The rows of A fall into several groups, which share some directions, and each row is roughly a mix of its group's hidden directions.
A (151 x 10):
[[ 16 -14  -1  16   6 -16   4 -11 -14  -3]
 [-28  13  -3  -4   2  12   1  -9  -4  11]
 [ -4  -8   1  19 -11  20   0  17  -9   2]
 [-13   3  -4   0  -6   6  -8  15  15 -24]
 [  5   7  13  11  -3 -12  -8   8  -6 -25]
 [ 20   1  15 -14  19   3   2  -2 -10   5]
 [-28  -2  -3  -4  -9  -2  -1 -13  10  12]
 [-19   9 -11  21  -7  -6   9 -11   5  -3]
 [-29   1  -9  -4  -9   9   8   2  12  -4]
 [  3 -10  -4  19  -4  -6  -8  25   1 -12]
 [  3  17  -2 -17   9   2   2 -24   3  -8]
 [  4  17  10   2  -3   4  -3  -3  17 -25]
 [-29   3   1   3 -12  -1   0 -13   9  10]
 [ 13   6 -15  -6  -1 -16  -6 -19   7  13]
 [ -3   7   4  23 -15   1  12  -6 -10  14]
 [ -1 -13  -9 -11  14  -5  -4 -19  -9  17]
 [  5   7  19  -9 -13   7 -15  16  10   0]
 [-20  12 -10   0 -14  -5   7 -17  12   1]
 [  2  -9 -13  -3  26  -5  -2 -18  -3   5]
 [  8 -18   4 -13  11   4  -7  14   8 -17]
 [-19   5  -4 -17  11  -3 -10  -3  10 -16]
 [-10  -2  20 -10 -10   3  -6   5 -23   3]
 [-15  12 -14   9 -11  -7  11 -15  11  -6]
 [ 12  -7 -21  12  11  -1  17   0   9  -7]
 [-10  29  -6  11  -6   4  -4  -1  12  -6]
 [ 13 -16 -18 -18   9  -8  -2   8  -5   2]
 [  7  -9  17  -8  -6  10 -10   0 -21 -13]
 [  9 -13   1 -10  17  15  -5 -11 -14  10]
 [ -1 -12   2   0  13  22  -5  -2 -19  13]
 [  7  -8 -13   2 -23 -22  -5   3  -2  -3]
 [  0  -1 -19   0   3   3  10 -21  -1  20]
 [-25   2   2  15 -11  -5   0  11  13   5]
 [  9 -13  14   2  -8 -10  -4  18   2 -19]
 [  7  14  21  -5  -4  -8 -14  14 -10  -6]
 [ -2   7  16  16 -25   2  -7   0  -3   8]
 [ 26  -1  10  -4  -8   0  -3  14  -2  15]
 [-28   8  16  -1 -11   7  -2  -4  -6   5]
 [  1   1   2  12  12  -9  -5 -22 -20   8]
 [ 23   6   2   2 -15  -7 -11  12 -10 -11]
 [ 18   3   1 -14  13  15  -4  17   5   7]
 [-10  10   3 -15  11   4   7 -18  -5  19]
 [  8   6   9 -16  17   0  -8  -3 -21  -9]
 [-18  16   1  18 -17  -1   8   0   3  -7]
 [  0   1  13 -25  14  13 -12   2   6  -2]
 [  8 -15 -20  12  11  -9  11  -7 -11   6]
 [ 20  -1   4   2  -8  -8 -15  17 -10 -13]
 [ -8  -8  -6 -24  -4   8  14 -11 -12   5]
 [  5  16 -16   4 -13 -22  -6   0   1  -9]
 [  9  -2  -6   2 -30   7   0 -13   4  -6]
 [  3  15  -2  -8   0   8   4 -12 -13  25]
 [-19  10  20  -6  -7  -1   5 -15  -5  12]
 [ -4   5 -16  17  20  -4  -4  17  -1   3]
 [ -1   2 -18 -13   1  15   6  -2  20  13]
 [-16   8   6   3 -18   4  -8  12  14 -15]
 [ -9  -6  -5  -5  10  -3  16 -26  10   4]
 [ -3   9  26  12 -20  -2  -2  -5  -2   2]
 [ 19   0   9 -11  21   3   7   2   2 -15]
 [ -9  -2 -18   2  15  -7  -6 -22   0  10]
 [ 11 -13  -2 -12  22  -2 -20   1  -3   1]
 [ 17   6  13   1   4  22   3   2  -9  15]
 [ 24  -6  16  -1   6   1  -5  19  -5  -3]
 [ 12 -10  13  -4   2   0 -10  13 -22 -12]
 [  4   4  10 -19  -4  14  10 -23   0   1]
 [-23  11   2   1  -2  -3  -7  -7  16 -17]
 [-17  15 -12 -14  -1  10   4  -6   5  18]
 [ 25  -5  14  -9   1   6  -7  12 -11   5]
 [ 17  -9  -1   4  20  14   7   2 -13  11]
 [-11   6 -11  -6  19   8   8   1 -16  16]
 [-25  -3  -2  -5   1   1  10 -16   7  17]
 [-14   8 -16   7  -1  -4   6  -8  13  21]
 [ -8 -29   0   9  -2  -9   5   3  11 -10]
 [ 19 -12   1 -16  14   0  -3  11 -14   6]
 [ 22 -13   8 -10  11  -6  -3   9 -13  -8]
 [ 19  15   7 -16   4   6 -14   8   5  10]
 [ 23  -2   8 -16   8   6   6  -2 -17  -3]
 [ 14  10  -2 -14   9  18   1   5  -1  20]
 [-13   6  -6   9 -25 -10   5  -2  14   9]
 [ -1  -8  -6  19  -7  -5   8  12 -24  -7]
 [ 13   9  27   0  -8   5  -1  -3  11 -12]
 [-32  10  -6  -1   8  -1  -5  -9  -1   1]
 [  3 -16  -6 -23  -6   4  10  -8  13  10]
 [-14  14 -11   2  -2   3  17 -17  -4  14]
 [-17   8  -5 -10  11  15 -11   1  19   1]
 [-19   2 -11   2  -3  -4  12 -24  -2  10]
 [ -2   1   6  -6  19 -15 -18   4  -6 -18]
 [-12  -2  10  -3 -20   0   1 -13  20 -10]
 [-19  13   5  10  -7  14   7 -13   4  14]
 [ -4  -5 -10  13   4 -11  -3 -15 -18  18]
 [ 29  -7   8  -3   4   2  -7  14   7  -6]
 [ 21  -1  10  -7   8  -2 -10  22   1  -8]
 [ 13 -15  -2  -4   7   0  -9  15  21 -11]
 [  0   8  13 -22   7   6  11 -20   0   4]
 [  6 -20   7  -9   1  -7   1 -13  -1  24]
 [ 20   3 -11   5  22   0   6  14  -1  -7]
 [  4  -2   2  -2   0  11 -19  -4 -24 -15]
 [ 19 -13  13 -11  18   3  -4  11   0  -6]
 [-11  17  -4 -11   0  14  -5 -13   6  18]
 [  2  19   5 -22   4  10 -13  -1   2 -13]
 [  0 -11  18 -15   7   7   0  -2 -19  14]
 [  4  -7   2 -10  16  20   5 -16  -5  14]
 [-11   6   3   8 -22  -2   3 -24  -1   6]
 [ 12 -20 -13  -5  16  -7  10   5  -9   8]
 [  6 -16   7  -7  17   8  -3   3 -18  16]
 [ -6   4 -19 -12  24   4   1   5  -1  12]
 [-20  13  -2  11  -2   6  15   4  15  10]
 [ 21   3  -5  -7  13   9  -7  -4 -19 -12]
 [  1   1 -12  14  -2  -2 -14  18  15 -15]
 [ -7  19  12 -13   5  11  -9  -1  15 -13]
 [-24   1   7  11 -18  -9   2  -7  -3 -12]
 [-14   6 -22 -20   1 -11   0  -8  -6   0]
 [ -1 -25  -3  -3  24  -1   8   4   5   5]
 [-19  -1 -21  15  -4  -8   0 -13   6   2]
 [ -6   5  -1  14 -25  -6   9 -12   9   8]
 [-12  14  -8   8  -8   3  -9   7  21 -14]
 [  0 -13  -4   5   1 -21  -2  12   5 -22]
 [ -7  -2  -1   5 -23   8  -2  -1 -17  18]
 [ -8  14  10 -12 -11   2 -15   9  18  -8]
 [-17   7   9   3 -29   3   4  -5   3   2]
 [  9  -2  19 -13   5   8  -5  13  15 -14]
 [ 12 -17   6   4 -15 -10  -9  11   3 -17]
 [-14   6  22  -6 -20   3   9  -6   7   4]
 [-16  -5  12   4  -3  -8  10 -24  -1  13]
 [ -7  -6  -3   2 -11   1  -7  -7  29 -13]
 [ 18   1   8 -25  14   6  -4   5  -6  -4]
 [-22   9 -16  11 -11   1  -1  -8  14  -2]
 [  9 -20   0   4 -18  -3  13  14  -9   5]
 [ -9  -9 -12  12 -10  -7   4 -25  11  -1]
 [ -2  -1  -7  -7  27   5  -5 -11  -8  15]
 [-10   1  17 -20   8   5 -21  -3   0  -2]
 [ 18  -6  22  -8 -10   4  12  12  -5   4]
 [-20   1  26 -10   6 -10  -1   6   1  -4]
 [-20   1  -1  27 -10  -7   3  -3   3  -1]
 [  9 -14  15 -27   4   7   0   2   5   3]
 [ 10  16  17  -9  -6  -4  -8   0   3 -22]
 [  5   3 -18  20  -5   5 -12  10  -5 -16]
 [ 13  -9  -4  -4  17   2 -12  11  20 -10]
 [-11   9  17  -2 -14  21  -7  -1  12  -3]
 [  5 -22 -19   0   3  -6  13  -8 -10  10]
 [-13  -3  -1  11   8 -15  -4  11  23  -8]
 [-17 -13 -10  15   5  -7  14  -9 -13  -4]
 [-17  15  11  18 -16  -1 -10   0  -3  -4]
 [-17  14   9  17  -2  12  -1  -5  15  -9]
 [ 14   0   8  -3 -15 -18  -9  10  10 -15]
 [ 12 -17   2  15  -1 -19   3   2  -6 -16]
 [-17  -1  -1   4 -10 -24  -4   1   4 -18]
 [  3  -4   5   6  -7  -7  -7   8  14 -29]
 [ 18  -2 -10  19 -13  -7   8  13   1   9]
 [ 12  -3 -16   0  28  -3   2 -10  -6   1]
 [  7  -9   9   2  -1  -9  -9  18  10 -23]
 [-12  20  19   3   3   6  10 -12 -11   2]
 [ -6 -10  -7   8  23  -3   2   6  21   6]]

Each list below has one row that fits no group; the rest each fit one group, if only roughly. Name that row.
- j_688: [  7   4  11  -3   2   8  -8  24   4 -20]
- j_832: [  2 -10   2  -8  26 -17 -11   1   7  -5]
- j_32: [-20  16   7  -7 -11  15   5   9  -9   6]
- j_406: [ 23  -2   5  -5   6   8  11   8 -18  13]
- j_242: [ 14   6  -1  -1   9  -6 -10  16 -19 -17]
- j_348: [-12   0  12   3  -9 -17 -10  13   1 -19]
- j_568: [ 13   3   4 -14  23   4   0  -3 -19   7]
- j_706: [ 4 26 14  6 -4 13  3  5 -8 11]
- j_817: [  7   6   4 -10  -7  13 -14   6  26  -5]
- j_926: [ -9   4  10   6 -17  10  19   6   1  17]
- j_79: [ 16   1  14  -8   5  -2 -14  16 -13 -12]
- j_317: [ 17  14   4  -3 -20   1  -4  -6  14 -13]
- j_62: [-15  -3  -7   5 -14  -8  12 -18  -1  17]
- j_190: [  8  -1 -14  -3  28 -11  -2   1   3  11]
- j_120: [  8 -19  11   5   8  -5  -4  21  -2 -13]
	j_706
- j_813: [ -6 -12 -13   1  -9  -4  16 -16  15  11]
- j_717: [-9 12 -3 -7  4 23  7 -6 -5 20]
- j_22: [  6  -7   3 -20  15  -4  -1 -12  -4  21]
- j_685: [  0   4  16  25  -6   1  -7   9  -1 -16]
- j_94: [ -9   9  -7  -1 -13  -5  12 -12   9  24]
- j_268: [ -6  14 -13 -12  -7  -2   3 -19   5  19]
- j_757: [-12  10  -3   7 -26   2  11  -5   7  11]
- j_949: [-4 12 -3 -8 32 -1  6 -4  4  3]
- j_144: [  1  15  -8 -13 -10   1   1 -17   0  22]
- j_848: [ -4   7  11   1 -31  -8  -2  -7   6  -5]
- j_454: [ 20   8  -8 -13  14  -7  13 -11   6   9]
- j_935: [ -9   0  -1  -1   4   2   5 -30  -8  14]
- j_578: [  9  -9   2 -18   7   5  23 -11  11  -1]
	j_935
- j_651: [ -7  10 -22   7 -13  -7  -5   0  11 -15]
- j_629: [ 10   4   9 -10  17  13 -11  21   4  -1]
- j_240: [ 14   9   6 -16  13  10  -5  15  -8  13]
- j_732: [ -1  -8 -26   2   6  -8  14  -5  13  -8]
- j_84: [  4  -2   7  -3   4   5 -20  24   2 -14]
- j_747: [  2   5   0   2   2  13   1  22  21 -14]
- j_711: [ -4  -3 -11  15 -12 -12 -17   3   4 -19]
- j_914: [-14 -11   5  17  -3  -9 -13  14   8 -13]
- j_4: [-16   3  -6   1  -1 -10  -2 -18  23   9]
- j_509: [ -3   1   4  18  -3  -3 -14  20   6 -18]
- j_829: [ 22  -2   3   3   1   3  11  -4 -21  15]
- j_170: [ -4   3   8  17 -23  -9 -13   5 -10   7]
- j_881: [-10  15 -13   7 -23  -4  -8  -6   9  -6]
- j_365: [ 16 -21  10  -4  10 -10  -3  13 -13   0]
	j_747
- j_209: [14 16 22 -8 -8  3  8  1 -1 14]
- j_105: [  4  -9  10   3   7  -2  -4  28 -16   4]
- j_21: [-22   5  20  -3 -17   4   2  -3   2  -9]
- j_383: [  0  -5   4 -14  24   4  -6   4   8 -20]
- j_985: [  3   8  -3   1  22   1  12 -18 -17   5]
- j_991: [ -3  13  12 -23  -8  10 -16   5  -5   0]
- j_736: [-10   2  -6   5 -16  11   9 -21   8  13]
- j_886: [  9   1  14  -8   6   5   8  -2 -22  20]
- j_166: [ -6  19   1  19 -19  -1   7   6 -10   5]
- j_179: [  8   7  -3  -6  16  17   5  -1 -14  19]
- j_482: [-19   2  -9  -6 -10 -10   8 -24   2   4]
	j_482
- j_672: [  5   7   6  -2 -27  16  12  -2  -9   3]
- j_705: [  6  -5  29  -1  -8   1 -11   8 -10   9]
- j_932: [ -5  23  -3   8 -24   5   8   5   6  -1]
- j_954: [  7   1  19   1 -17   2  -8  20 -12   4]
- j_892: [-15  -7   4  -2   5  -6  -3  22   5 -21]
- j_838: [  0 -16 -18  -4  18   0  -3  -4  15 -12]
- j_774: [ -7   8  -8  18   5   0  -6   8  13 -23]
- j_698: [-19  10 -14   5  -3  -1  -4 -14  20  -2]
- j_316: [-20  -5 -12   6   9  -7   4 -23  -7   1]
- j_381: [ 7  8 21 -2 -4 21  9 16  3  1]
- j_423: [ 23 -15  -7  -5  16   0 -10  -2 -10   0]
- j_536: [ 22  -2  -7 -14  21   7   1   4   1  -9]
	j_381
- j_124: [ -1 -22   2 -15  14  -4  -2 -16   5   8]
- j_660: [  3  21  19  10 -14  12  -7  -1  -5  -1]
- j_525: [  2  14  -4  18 -18  -9  -6   7  -8 -15]
- j_63: [-11 -14  -7 -15   1  -3  -8 -16  19   7]
- j_467: [ 18   6  -9   1  18 -12  16 -12   4   3]
- j_150: [-14 -14 -24  -5  11  -5  10  -5   5   7]
- j_126: [  9  -7  -8  22  19 -10   8   0 -10  -7]
- j_582: [  8   2  11  -3   1 -18 -17  14   4 -17]
- j_562: [-12  -1 -14   2 -24 -14  10  -7   7   0]
- j_852: [ 14  -7  12  -4 -12   6  -3  24 -12   1]
	j_467
- j_123: [-19   2 -13  -6   9  -6  15 -16  -3  11]
- j_274: [ -7  19   1 -14 -24   3   0  -3   9   9]
- j_230: [  4  -1  -7 -13   5   0  -2 -17 -11  25]
- j_118: [ 19  -5  12 -14  15  -2  -2   3 -13 -13]
- j_371: [ 15  -2   9 -19  20   5  -1   7 -12  -7]
- j_52: [-10   7 -21   3  -3   9  14 -14  12  10]
- j_783: [  7   2  14  11 -21   4 -16   5 -10 -10]
- j_883: [ 10   1  16  -4  14  20  -9  10 -12   6]
- j_248: [ -5   4  -8   3 -12   3   7 -25  -3  19]
- j_635: [  1 -17  10 -12 -11   1  11  -4 -19  14]
- j_622: [  9  -8   2  -8  23  -9  -8   8 -17   9]
- j_159: [ 10 -12  -4  -6  14   1 -15  -3 -23   9]
- j_744: [23 13 14 -9  2  8 -2 12 10  2]
	j_783
- j_600: [-12  -4 -19  -2  -4   1  15 -14  14  13]
- j_216: [  5   4  20  -6   5   3   8  -4 -22  16]
- j_884: [-16  14   1  10 -10   1  -3  15  21   3]
- j_867: [ -5  18  -5   8 -27   5   9   2  -4   2]
- j_953: [-21   8  -7 -15  16   6   9 -13   0   6]
- j_53: [  6  15   4 -11 -14  12  -8  18  13  -6]
- j_508: [-10 -19 -17  -9   8  -4   2 -17  10   2]
- j_938: [-2 -4 -1 -8 33 -1  1 -5  6 10]
- j_916: [ 11 -20  -7  10  15 -14   4   7  -4 -13]
- j_520: [-27   2   6   6  -2  18   5  -3  11   9]
- j_196: [ -9 -10 -15  16   2 -11 -12   6 -19  -4]
- j_350: [  1  -6   7   5 -24   5   3  12 -17  14]
	j_884
- j_666: [ 14 -17   6  -8 -11 -12   3   6 -12  17]
- j_501: [  9 -16  -5   5  18  19   6   9   6  10]
- j_106: [ 21  -2  16 -13   8   3  -5   7 -16   9]
- j_959: [-13  11  -5   8  -7 -11  -5  -2   9 -26]
- j_874: [-15  25 -14   0  -8   4   3 -10   5  -7]
- j_961: [  7   8  -9   4  26   0  -4   4   4 -20]
- j_921: [-11  14   7  -6 -24   8   6   1  15   0]
- j_207: [ -3   7   0   5 -28   2  15   2  13   4]
- j_390: [ -4 -10   3  11 -26  -5 -14   9   0 -11]
- j_670: [ 10  10   9   2 -23 -11   4 -11 -14  10]
- j_188: [ -7   4   5   9 -30  -1  -5   2  -5 -13]
- j_305: [ 15   6  24  -1   8  13 -12  11  -4  -2]
- j_81: [  0  11  12 -14 -17   5  -4  18  12  -7]
- j_669: [ -9  -1 -25  11   6  -2  13  12   2 -11]
- j_92: [  9   2   2 -10   4   3 -16  -2 -18  23]
	j_669
- j_143: [ 10   2  17   0 -10  -5 -14  24  -3  -7]
- j_963: [  4  -6  12  -4   1  13  -7  21  14 -15]
- j_72: [-15  13  -3   2 -24   3   2 -14   8   7]
- j_153: [  9  12 -13  -3  18  12  11 -11  -6  13]
- j_628: [  2  -4  -7  -9   3   8  -5 -17 -18  22]
- j_164: [  5  20   9 -10  -9   7  11 -10  -8  17]
- j_634: [-12  -9  18   7  -4   1 -11  21 -10  -6]
- j_998: [-11   6  -3   6 -23   1  -1 -11  21   2]
- j_603: [-22  16 -12  15  -8   0  -9   3  -8   3]
- j_588: [ 16   0   5  -9   2  -2  -1  -3 -22  22]
- j_627: [ -9 -24 -11   1  -8  -4  18 -11   4   0]
	j_143
- j_136: [ -6  14 -10   1 -19   3  13 -13  15   5]
- j_16: [-18  -5 -12   9  17  -5  -7  -5   6 -17]
- j_887: [-26  -3  18  -2   3   8 -12  -5   2 -10]
- j_333: [ -6  -1   5   9  -5  -7 -20  11  -7 -23]
- j_468: [-11  20   8  15   0  -5   8 -16  -9   8]
- j_809: [  4 -13  13   7  10   1   9  15   7 -22]
- j_264: [ 20 -20  10  -9   4  -3  -9   1 -16  -3]
- j_213: [ 3  2 -1  6 17  1 -9 23 19 -3]
- j_436: [-19  12  11  -8   3   5  16  -8   6  16]
- j_743: [  2  -3   4   2  -5 -25 -11   8   4 -21]
	j_213
- j_215: [ 21  -9 -11  -2  21  -6  -9   1 -10   8]
- j_430: [  1 -12   6   4   5   9  -2  21  13 -20]
- j_363: [ -2 -11   1   2  -8  -8 -13  25  14  -6]
- j_244: [ -4  -6   0  13  -3  -1 -18  15 -22  -8]
- j_192: [  3  10 -18 -13  11 -11   1  -9  -7  19]
- j_437: [-10  -2 -12   6 -14 -24   3 -16   3  -4]
- j_463: [ -9   2  21 -22   4  -9 -10  -5  -1 -10]
- j_787: [ 10  10   7  -4 -26  -5  10  -3   5 -15]
- j_724: [ 22  -5  23  -3   0   6 -11  11  -4  -2]
- j_798: [ 19 -15   9 -10  -2   1   6  15 -17   0]
- j_480: [-16  15  -7  18  -1  -7  -5 -15  13   2]
- j_526: [-18  -8   2  -3  12  -2  15 -23  -6  -1]
	j_363
